Here are some points, one per row:
[2.61 -1.33 -0.36 -0.42 -1.10 1.93 3.67 1.79 -0.65 -0.36 -0.67 -0.82 -0.39 -0.45 -0.30 -0.46 -0.39 -0.25 -0.34
 -0.33 -0.26 0.21 -0.38 -0.24]
[-0.70 2.66 -0.51 -0.85 -0.96 -0.52 -0.66 2.09 -0.32 -0.56 2.43 -0.65 0.05 -0.23 -0.33 2.27 -0.50 -0.03 -0.28
 -0.61 -0.20 -0.16 -0.30 -0.33]
[-0.44 2.50 -0.34 -0.49 -0.39 -0.79 -0.98 1.53 -1.00 -0.95 2.95 -0.80 0.17 -0.86 0.02 2.29 -0.29 -0.79 -0.45
 -0.04 -0.30 -0.30 0.28 -0.09]
[-0.89 2.52 -0.36 -1.03 -0.14 -1.39 -0.27 -1.16 0.14 2.29 1.09 -2.37 1.07 -0.58 0.73 -0.35 1.36 -0.17 -0.28
 -0.46 0.12 1.26 0.29 0.05]
[0.03 -0.98 -0.37 -0.67 1.50 -0.41 -0.35 -0.73 -0.38 -0.69 -0.53 4.99 -0.24 -0.45 -0.26 -0.61 1.03 1.47 -0.27
 -0.14 0.39 -0.19 -0.01 -0.21]
[-0.57 -0.73 -0.24 -1.14 3.35 -0.72 -0.35 -0.45 1.51 0.26 -1.27 -0.93 0.69 1.77 0.57 -0.77 -0.80 -0.64 -0.47
 0.01 -0.36 -0.07 1.77 -0.12]
[0.06 -0.54 -0.46 -0.93 4.00 -1.11 -0.57 -0.81 -0.75 -0.92 0.23 -1.23 0.71 -0.20 0.19 -0.29 1.31 -0.23 -0.36
 -0.40 0.89 -0.05 2.14 -0.13]
[-0.27 -0.74 -0.42 -0.61 3.34 -0.80 0.01 -0.73 -1.19 -0.19 -0.83 -1.01 0.74 -0.73 0.25 -0.38 1.51 3.29 -0.61
 -0.15 1.66 0.39 -0.27 -0.33]
[-0.37 -0.08 -0.40 -1.07 3.49 -0.87 -1.63 -0.74 -0.52 -0.34 -0.64 -0.85 0.04 -0.32 -0.23 -0.25 1.66 3.22 -0.49
 0.28 1.59 0.67 -0.11 -0.30]
[-1.97 -0.35 -0.11 -0.43 -0.74 -0.87 -0.72 -0.93 -0.84 2.71 0.86 -0.50 0.37 -0.51 0.34 -0.92 1.42 0.22 -0.49
 0.33 1.74 1.15 0.42 -0.36]
[-0.43 -0.17 -0.30 -1.20 -0.33 -1.02 -0.04 -0.67 -0.63 3.29 1.66 -1.09 0.50 -0.56 -0.11 -0.91 1.91 0.77 -0.84
 0.24 1.01 0.86 0.02 -0.21]
[0.30 -1.38 -0.66 -0.69 3.59 -1.04 -0.55 -0.84 -0.27 -0.32 -0.30 -1.29 0.50 -0.37 0.04 -0.65 1.29 3.56 -0.27
 0.19 1.49 0.28 -0.46 0.00]
[-0.44 -1.16 -0.22 -1.00 3.47 -1.03 -0.27 -0.68 1.78 -0.68 -0.03 -0.90 0.78 1.52 0.04 -0.15 -0.21 -0.19 -0.23
 -0.13 -0.62 -0.43 2.05 -0.43]
[-0.60 -0.90 1.76 -0.55 -0.05 -0.83 -0.76 -0.48 2.58 -0.46 -1.17 -0.59 -0.30 1.70 -0.09 -0.61 -0.79 0.49 -0.57
 -0.29 -0.36 0.49 1.22 -0.12]
[-0.53 -1.00 2.00 1.39 -0.79 -0.60 -0.82 -0.53 -0.52 -0.65 -0.39 2.47 -0.02 1.53 -0.20 -0.26 -0.42 -0.44 -0.65
 -0.60 -0.25 0.20 -0.61 -0.20]
[-0.40 -0.62 -0.22 1.57 -0.87 -0.66 -0.53 -0.58 -0.63 -0.84 -0.73 2.61 -0.09 -0.27 -0.30 -0.51 -0.57 -0.38 1.93
 2.39 -0.37 -0.27 -0.32 -0.23]
[-0.65 -0.75 -0.39 1.78 -0.54 -0.43 -0.61 -0.37 -0.69 -0.71 -0.50 2.77 -0.04 -0.40 -0.40 -0.47 -0.69 -0.42 1.74
 2.32 -0.35 -0.30 -0.36 -0.20]
[-0.63 -0.60 -0.33 1.81 -0.96 -0.70 -0.97 -0.44 2.77 -0.62 -0.66 2.59 -0.39 -0.34 -0.31 -0.46 -0.26 -0.23 1.70
 -0.44 -0.36 -0.11 -0.17 -0.40]
[-0.59 -1.10 2.08 1.38 -0.86 -0.79 -0.15 -0.54 -0.65 -0.90 -0.15 2.27 0.30 1.45 -0.28 -0.55 -0.47 -0.08 -0.59
 -0.16 -0.25 -0.30 -0.31 -0.26]
[2.76 2.84 -0.18 -0.49 -1.07 1.91 -0.91 2.04 -0.88 -0.53 -0.75 -0.80 -0.39 -0.39 -0.09 -0.46 -0.24 -0.17 -0.50
 -0.43 -0.30 -0.22 -0.27 -0.35]
[2.61 -0.92 -0.36 -0.48 0.18 1.68 3.96 -0.66 -0.52 -0.79 -0.65 -0.90 -0.23 -0.39 -0.19 -0.55 -0.64 -0.06 -0.43
 -0.26 -0.31 -0.33 -0.20 1.63]
[2.75 -0.71 -0.38 -0.48 -0.85 1.89 3.91 -0.45 -0.76 -0.66 -0.85 -0.59 -0.24 -0.37 -0.06 -0.49 -0.52 -0.47 -0.23
 -0.49 -0.22 -0.29 -0.29 1.44]
[-0.51 2.92 -0.33 -0.30 -0.43 1.37 -0.89 2.66 -0.96 -0.51 -1.04 -0.49 -0.17 -0.49 -0.02 1.75 -0.59 -1.10 -0.40
 -0.28 -0.21 -0.17 -0.28 -0.41]
[-0.89 2.41 -0.27 -0.80 -0.77 -0.79 -1.29 1.61 -0.29 -0.34 2.43 -0.88 -0.21 -0.35 -0.01 2.62 -0.45 -0.17 -0.29
 -0.05 -0.32 -0.28 -0.18 -0.16]
[-0.14 1.77 0.04 -0.50 -1.62 -0.86 -2.98 -0.78 -0.61 2.67 2.56 -0.98 0.66 -0.33 0.12 1.91 -0.61 -0.27 0.00
 0.25 -0.19 0.05 -0.36 0.03]
[-1.22 -0.95 0.22 -0.33 -1.48 -0.55 -1.07 -1.11 -0.87 2.66 1.81 -2.29 0.46 -0.69 0.68 -0.46 1.60 0.21 0.02
 0.24 1.32 0.26 0.14 0.23]
[-0.66 -0.41 -0.06 0.05 3.63 -1.18 -0.86 -0.33 -0.84 -0.35 -0.53 -0.85 -0.52 0.03 0.23 -0.33 1.82 1.48 -0.53
 0.04 1.51 -0.52 1.08 -1.32]
[-0.41 -1.54 0.18 -0.68 3.45 -0.97 -0.89 -0.35 -0.52 -0.97 -1.63 -1.48 0.21 -0.37 0.11 -0.39 1.85 2.77 -0.23
 -0.10 1.43 0.68 -0.03 0.18]
[-0.78 -1.20 -0.85 -0.29 1.05 -0.40 -1.58 -0.82 -0.81 2.33 -1.04 -0.17 0.02 -0.41 0.11 0.14 2.18 0.15 -0.33
 0.07 2.04 0.21 -0.37 -0.03]
[0.17 0.29 -0.05 -0.33 0.00 -0.56 -0.22 -0.61 -0.49 1.63 2.26 -0.54 0.51 0.19 0.17 -3.11 0.82 1.11 -0.12
 0.05 0.97 0.30 -0.70 0.07]
[0.12 -0.31 0.04 0.06 -0.07 -0.51 -0.09 -0.18 0.32 1.37 0.73 0.06 0.55 0.30 0.34 0.20 0.51 0.32 -0.29
 0.27 0.40 0.52 0.16 -3.63]
[-1.25 3.06 -0.23 -1.04 -0.74 -0.94 -0.17 -0.34 -0.64 3.22 2.26 -0.77 -0.16 -0.11 0.63 0.89 -0.81 0.67 -0.49
 -0.12 0.37 0.16 -0.74 -0.63]
[-0.40 1.98 -0.29 -1.25 -0.76 -0.70 -0.36 -0.38 -0.53 2.30 1.62 -1.53 0.92 0.08 -0.05 2.21 -1.08 0.65 -0.43
 0.26 -0.68 0.92 -0.58 -0.22]
[-0.56 -1.28 -0.19 -0.71 -0.22 -1.10 -1.25 -0.95 -0.75 2.98 1.57 -0.92 0.36 0.07 0.35 -0.37 1.47 -0.13 -0.68
 0.14 1.43 1.57 -0.61 -0.30]
[-0.90 -0.27 -0.54 -0.30 4.30 -1.00 -0.72 -0.26 -0.11 -1.00 -1.42 -0.47 -0.10 -0.12 0.25 -0.63 1.43 -0.04 -0.52
 -0.20 1.46 0.06 1.54 -0.28]
[-0.93 -0.94 -0.58 -1.13 2.28 -0.75 -0.71 -0.32 2.57 -0.32 -0.59 -0.18 0.18 1.71 0.27 -0.47 -0.78 0.26 -0.53
 -0.54 0.00 0.01 2.03 -0.12]
[-0.71 -0.92 1.36 1.18 -0.92 -0.68 -0.39 -0.82 3.17 -0.09 -0.41 -0.80 0.02 1.81 -0.06 -0.52 -0.58 -0.37 -0.45
 -0.47 -0.51 0.44 0.04 -0.61]
[-0.39 -0.75 1.70 1.52 -0.48 -0.87 -0.59 -0.33 -0.51 -0.73 -0.44 2.42 -0.05 -0.26 -0.19 -0.32 -0.55 -0.63 1.67
 -0.43 -0.22 0.31 -1.26 -0.34]
Along one direction, these points spread out more than along any other. Take the direction at right angles to it along which they spread out most. Go by this last direction. Where along it does each point below lie, from 0 to 99? 50 is the average, and the first point above lies past it. One standard deviation of the points above along it is 16.
[-0.56 -1.28 -0.19 -0.71 -0.22 -1.10 -1.25 -0.95 -0.75 2.98 1.57 -0.92 0.36 0.07 0.35 -0.37 1.47 -0.13 -0.68
 0.14 1.43 1.57 -0.61 -0.30] --> 32
[-0.89 2.41 -0.27 -0.80 -0.77 -0.79 -1.29 1.61 -0.29 -0.34 2.43 -0.88 -0.21 -0.35 -0.01 2.62 -0.45 -0.17 -0.29
 -0.05 -0.32 -0.28 -0.18 -0.16] --> 42
[-0.14 1.77 0.04 -0.50 -1.62 -0.86 -2.98 -0.78 -0.61 2.67 2.56 -0.98 0.66 -0.33 0.12 1.91 -0.61 -0.27 0.00
 0.25 -0.19 0.05 -0.36 0.03] --> 33
[-1.22 -0.95 0.22 -0.33 -1.48 -0.55 -1.07 -1.11 -0.87 2.66 1.81 -2.29 0.46 -0.69 0.68 -0.46 1.60 0.21 0.02
 0.24 1.32 0.26 0.14 0.23] --> 30
[-1.97 -0.35 -0.11 -0.43 -0.74 -0.87 -0.72 -0.93 -0.84 2.71 0.86 -0.50 0.37 -0.51 0.34 -0.92 1.42 0.22 -0.49
 0.33 1.74 1.15 0.42 -0.36] --> 34
[-1.25 3.06 -0.23 -1.04 -0.74 -0.94 -0.17 -0.34 -0.64 3.22 2.26 -0.77 -0.16 -0.11 0.63 0.89 -0.81 0.67 -0.49
 -0.12 0.37 0.16 -0.74 -0.63] --> 30
[-0.90 -0.27 -0.54 -0.30 4.30 -1.00 -0.72 -0.26 -0.11 -1.00 -1.42 -0.47 -0.10 -0.12 0.25 -0.63 1.43 -0.04 -0.52
 -0.20 1.46 0.06 1.54 -0.28] --> 45
[-0.89 2.52 -0.36 -1.03 -0.14 -1.39 -0.27 -1.16 0.14 2.29 1.09 -2.37 1.07 -0.58 0.73 -0.35 1.36 -0.17 -0.28
 -0.46 0.12 1.26 0.29 0.05] --> 27
[-0.44 2.50 -0.34 -0.49 -0.39 -0.79 -0.98 1.53 -1.00 -0.95 2.95 -0.80 0.17 -0.86 0.02 2.29 -0.29 -0.79 -0.45
 -0.04 -0.30 -0.30 0.28 -0.09] --> 43
[0.30 -1.38 -0.66 -0.69 3.59 -1.04 -0.55 -0.84 -0.27 -0.32 -0.30 -1.29 0.50 -0.37 0.04 -0.65 1.29 3.56 -0.27
 0.19 1.49 0.28 -0.46 0.00] --> 38
[-0.27 -0.74 -0.42 -0.61 3.34 -0.80 0.01 -0.73 -1.19 -0.19 -0.83 -1.01 0.74 -0.73 0.25 -0.38 1.51 3.29 -0.61
 -0.15 1.66 0.39 -0.27 -0.33] --> 37
